Which row each row swaps with, under one turn or mirror
k_224: [-29.3  -1.6 -20.7   8.4  31.0   4.1   5.2 -21.7   9.7 -25.8   7.4  16.0
 -10.4 -28.7  51.9  15.8  -1.1  42.9 -27.5 -12.0  -3.0  -6.6]
k_578: [ 15.1  14.3 -16.5  33.0   5.0  33.0 -22.9 -42.4 -17.0 -15.2  10.5   3.2
 -19.1 -23.8   7.6 -13.1 -28.9  20.2  40.5   7.7 -20.2 -11.3]
k_32: [ 18.2 -18.9   8.8 -10.2 -12.9 -12.7 -40.6  14.0 -16.0 -49.4  20.3   4.8
  -3.7   1.9   8.7  15.7 -13.4  17.7 -10.4 -13.6  30.9  11.2]
k_535: [ -4.9  25.0 -19.0   1.7   0.4  26.5 -25.9  -7.7   2.1   9.7 -13.4   1.3
 -16.4  14.7  -2.2 -30.6 -11.1  22.8  50.4  10.8 -29.1   7.7]
k_877: [ 23.0  -1.3   5.6 -26.5 -11.3  19.0 -35.3  13.7  -5.0 -33.0  24.8  -4.0
   3.7  -1.1 -20.8  -1.1 -20.2   4.6 -16.4  -5.4  22.9  23.5]
k_963: [ -0.2  -0.4  -9.9  -2.0 -30.5   3.4 -41.3  30.2   0.3 -35.7  35.0  -8.3
   0.3  -7.3   0.9  16.3  -5.3  -8.4 -22.0   9.0  20.3  16.7]
k_288: [ 10.0  23.4 -15.2  23.9  -4.5  -3.1   9.4  -5.3  -6.7  -4.3  -2.2 -20.9
  24.7   9.6 -20.7  26.3  -3.8 -38.2  14.1 -10.8 -13.5  12.2]
k_462: [-33.7  17.6 -45.9  10.3 -12.0  -4.8   6.1   1.8   0.3 -41.2  28.2  15.6
   3.5  -5.3  18.5  18.4 -13.7  48.5 -17.6  -5.4   0.6 -24.8]
k_17: [  3.1  23.8 -34.3  14.7   8.2  21.1  -3.3 -28.2   4.2 -22.6 -13.6   8.9
 -28.4 -14.3 -17.2 -10.1 -10.6  18.5  29.4  35.3 -21.4 -26.1]
k_254: [-10.8  20.8 -20.6 -40.0  -1.4   2.6  34.0 -15.8  -5.1  12.1   4.1  -3.9
 -10.8 -31.7  41.7 -55.7  11.0  20.7  -3.5  -3.3 -16.0 -11.8]
k_182: [-29.0   3.0  -2.8  -4.3   5.9   5.0   4.7 -28.8   8.4 -23.0 -15.2  33.7
   4.4   5.8  55.4  20.1 -11.8  41.4 -13.6 -18.4   2.7 -11.3]
k_993: [ 11.9  11.8   2.7  26.8  -3.1 -11.3 -12.6 -22.1  -6.9 -11.2 -25.1 -24.0
  18.5  20.4  19.6  14.3  21.1 -20.5   7.1 -44.4  -7.7  -0.9]
k_905: [ 19.6 -19.9   7.2   6.0 -17.3  -5.6  10.8  22.8 -40.1  25.2  20.5  -4.1
  40.7 -16.5   9.7 -30.7   8.6  -9.3   0.2  -7.0  15.1   1.5]
k_765: [ 14.0  10.3  -0.5  17.1 -15.4 -17.4  -1.0   0.7   5.1  -3.5 -21.7 -18.3
  32.4  19.4  -0.3  33.0  12.2 -21.0   5.0  -6.9   6.3  18.5]
k_3: [-17.5   3.8 -25.9  25.4  15.4  -2.6   2.2 -14.9   6.7 -35.9  12.0  25.6
   4.2  -1.0  43.6  20.0  -1.5  44.8 -33.7   3.3  12.1 -23.3]
k_472: [  9.6 -19.2  -3.1   2.9 -15.7 -12.7  23.0   0.3 -47.9  11.8  28.5 -32.2
  17.6 -14.0   3.9 -38.3  15.0 -12.4  -2.2   5.7  17.6 -12.9]
k_209: [  2.4  11.9 -14.1  -3.6  -9.0  26.7 -22.4 -53.5   5.2   0.3 -13.1   5.2
 -21.5  -2.7  -2.0 -26.1 -12.5   0.6  31.3  27.5 -26.2 -17.9]
k_837: [ 28.0 -32.5  12.3  -5.7  -5.2 -30.5   6.3  -3.2 -31.6   7.5  13.1  -7.4
  24.5 -23.9  16.7 -42.1  11.7 -23.1  -4.1  -8.0   7.7   5.5]
k_139: [ -1.1  15.0 -17.5 -30.9   0.8   2.3  19.5   1.3 -28.5  15.0   3.6  23.1
 -19.6 -25.0  45.4 -48.1   7.7  38.1 -26.3 -14.9  -0.7  -2.8]
k_134: [ 28.4   5.3 -16.4  32.1  -8.5  -2.4  -4.8  -5.3  -8.2 -18.7  -0.5 -24.9
  19.6   3.0 -10.3  39.2  25.9 -25.9   2.7  -3.6   7.6   3.7]
k_297: [  1.8  20.1 -16.2  24.6 -16.5 -24.6  11.6  -9.2  -7.5 -18.4   8.1 -27.4
  15.5   1.6 -23.5  28.4  19.0 -12.1  27.4  -1.6  -6.7 -20.6]
k_573: [-16.1  -2.2 -38.4 -32.6   7.7  13.6  15.2 -17.1  -7.4  22.7   6.6  13.9
 -11.3 -22.7  38.3 -51.3  20.0  26.0  10.0 -12.9 -20.0 -15.5]
k_477: [ 10.1  13.1 -23.0  14.5  -2.2 -17.7   2.1 -15.1   7.1  -8.0 -12.4 -24.6
   4.7   2.0   1.5  40.4  39.7 -25.3  11.4 -17.8 -11.9  -9.1]
k_931: [-16.0  23.5 -35.5   8.3   1.4  14.6   2.7 -13.3  15.0 -31.2  14.6  36.5
 -19.5  -6.3  39.4  21.7   2.3  45.6 -13.1  10.0 -10.6 -21.7]
k_635: [  4.6  -1.1   5.2 -18.5 -21.2  14.9 -38.0  13.4  -5.6 -51.0   9.5   0.5
   0.1  -7.7   5.3 -19.4 -12.3  -7.9 -35.1  -2.1  25.6  23.6]
k_927: [ 12.0  16.2 -11.3  12.5  -7.0 -11.1   9.8 -20.5  -2.5   6.7 -13.2 -19.6
   6.3  -5.8   3.4  44.3  11.9 -36.1   1.9 -23.5 -13.6  14.2]
k_991: [ 14.5 -29.5   0.3  -2.8 -23.8  -9.1 -15.1  -7.8 -12.7 -57.2  16.0  17.9
  21.1 -12.5 -10.4  14.6  -5.7   0.9 -33.3  -2.4  17.4  12.0]
k_282: [ 14.2 -10.6   2.4  -7.8   1.8 -13.0   8.1  16.5 -56.3  16.3  10.4  -4.9
  40.1 -10.9  23.8 -29.3  13.2 -18.1 -20.1  -9.4   9.4  -6.8]
k_607: [-31.9  33.9  -9.4  12.1  -9.4  16.6   4.3   2.3   6.5 -25.0  12.9  26.7
  -0.8  -3.7  26.9  11.3 -17.8  53.8 -30.6   5.5 -17.7 -14.5]
k_370: [ 13.8 -22.0  19.4  -7.1 -12.7 -20.7  21.7  11.8 -35.4  18.2  13.6 -32.6
  18.7  -4.3  20.7 -29.6  -3.7 -15.1  -7.3  -8.9  18.8  -2.8]
k_988: [ -6.7 -23.4  -1.3  -1.4 -31.1  -6.0 -15.7   1.1   5.1 -39.5  15.2  10.2
  17.4   6.0 -10.6  -0.2 -30.1  -9.9 -33.4  -5.8  19.7  24.1]
k_316: [-10.0 -10.0 -30.4 -28.3  -5.3   2.2   4.3 -21.5 -26.2  13.2  -1.9  18.3
 -18.0 -35.2  35.6 -51.5  11.9  36.3 -15.2 -15.6 -28.9 -15.9]
k_978: [-13.6  12.1 -24.6 -20.9  -1.0   2.8  28.6 -14.5 -19.1  16.4  -2.1   0.6
   1.0 -35.3  55.7 -42.3  11.5  28.4   1.6   1.1 -37.3  -5.4]
k_638: [-21.3   7.7 -45.3 -31.0 -17.5   3.2  27.6   1.7  -8.8   7.0  16.0   9.7
  -4.5 -30.3  31.7 -56.3  16.7  26.6  -3.6  -3.4  -6.9 -23.3]
k_244: [  3.3 -16.8   1.1  -4.2   1.5   4.3   1.2  -1.6 -43.7  21.9  23.8 -20.0
  38.7  -7.4  12.1 -44.1  13.7 -13.9 -22.0  -6.2  18.2  -7.8]
k_281: [  5.1 -21.0  -5.2 -38.4 -17.7   6.4 -40.7  -0.9 -11.2 -41.2  28.8   7.3
   2.5 -16.6  -7.1   4.6  -7.1  -3.7 -26.8 -13.9  24.9  11.6]
k_36: [-18.5  14.3  -6.2  31.8  12.3  13.8   1.0  -7.6  10.2 -27.7   3.2  41.1
   9.5  -6.2  39.7   5.6  -4.5  42.0 -36.0  -7.2 -12.4 -24.1]
k_856: [ 17.3  18.1 -14.8  10.6  -3.1   2.8 -24.4 -58.7   9.8 -19.4  -1.7   0.1
 -19.3 -23.4  -3.7 -38.7  -0.2  18.5  30.8  14.7 -22.6 -20.9]
k_345: [  5.9   9.1 -33.0   6.0   0.3   3.7 -29.0 -39.9   9.7 -16.4 -18.2  10.6
 -20.8 -10.4  -2.0  -9.9   2.9  29.8  52.9  -2.8 -26.4 -10.4]
k_323: [ 26.1 -18.5  15.3  -3.0  -6.5 -16.2   8.4   6.5 -39.3  11.5  14.2 -26.6
  20.2 -15.5  21.1 -38.4  16.2  -3.0 -16.6  -7.5  30.7   1.3]
k_404: [  8.7  20.0 -33.8   8.7 -21.7  -4.7 -19.0 -57.1   6.7 -18.2   2.6  17.3
 -29.7 -10.0   1.6  -9.1   8.7  10.6  15.4  -1.8 -49.5 -20.5]
k_826: [  8.4  29.9 -15.1   0.6  -0.3  25.6 -27.0 -39.9  14.0  -6.3   7.7  10.2
 -22.3  -7.3 -13.0 -30.5 -10.6  29.1  34.7  19.4 -23.4   1.3]
k_629: [ -9.2  24.7 -11.5  10.6 -22.4   4.9  -8.6 -43.5   8.5 -12.5 -15.3   9.0
 -37.2   5.5 -17.3 -24.3  -5.1  14.7  10.4   0.5 -44.6 -22.2]
k_131: [-26.5  22.1 -23.3  14.9  14.3  17.0   2.4 -12.3   0.9 -26.1  -1.2  25.6
 -18.6  23.7  40.0   7.8  -9.1  47.4 -17.4  -6.1 -25.1 -15.6]
k_359: [-33.9   9.6 -36.5 -15.5  -0.4   7.8  16.4  -5.6 -14.4  18.9  -6.9  14.8
  -5.4 -18.2  33.7 -60.3  14.1  32.8   1.7 -17.5 -16.2 -13.2]
k_746: [ 13.3  11.6   7.3 -26.2 -30.3  16.5 -32.3  27.8  -2.3 -36.0   9.9  19.7
   4.1 -33.7   0.6  15.6  -3.8  -1.8  -0.4 -17.6  21.6  12.7]
k_122: [ 22.0  12.2  -3.7  21.5  10.8 -23.9 -18.0 -11.2   1.9  12.6 -13.2 -16.6
  18.7 -10.2   4.8  25.6  30.3 -28.9  -0.2 -24.8   1.3 -20.8]
k_170: [-10.2  16.7 -30.4 -19.6  -5.2  12.2  34.9  -1.4 -27.8  13.1   7.2  11.0
 -24.6 -33.0  37.5 -45.9   3.0  35.2   5.4 -11.9 -28.2  -3.6]
k_274: [ 10.0   2.2  13.7 -18.5  -8.8  11.4 -21.9  36.8 -15.2 -23.2   5.2  -4.9
   0.0  13.0   5.5  -6.2 -34.2  21.1  -7.5   6.6  27.1  27.1]
k_335: [ 21.7 -30.5   4.2   1.1   0.7   2.6  12.6  -3.4 -24.3  32.7  10.7 -20.6
  33.3 -12.2  15.9 -39.6  19.7 -15.0  11.0  -8.8  -8.0   6.3]

k_993 is swapped with k_182
k_404 is swapped with k_991
k_345 is swapped with k_32
k_254 is swapped with k_244
k_316 is swapped with k_837
k_274 is swapped with k_535
k_224 is swapped with k_122
k_131 is swapped with k_765
k_746 is swapped with k_578
k_282 is swapped with k_978
k_573 is swapped with k_323
k_905 is swapped with k_170
k_477 is swapped with k_3

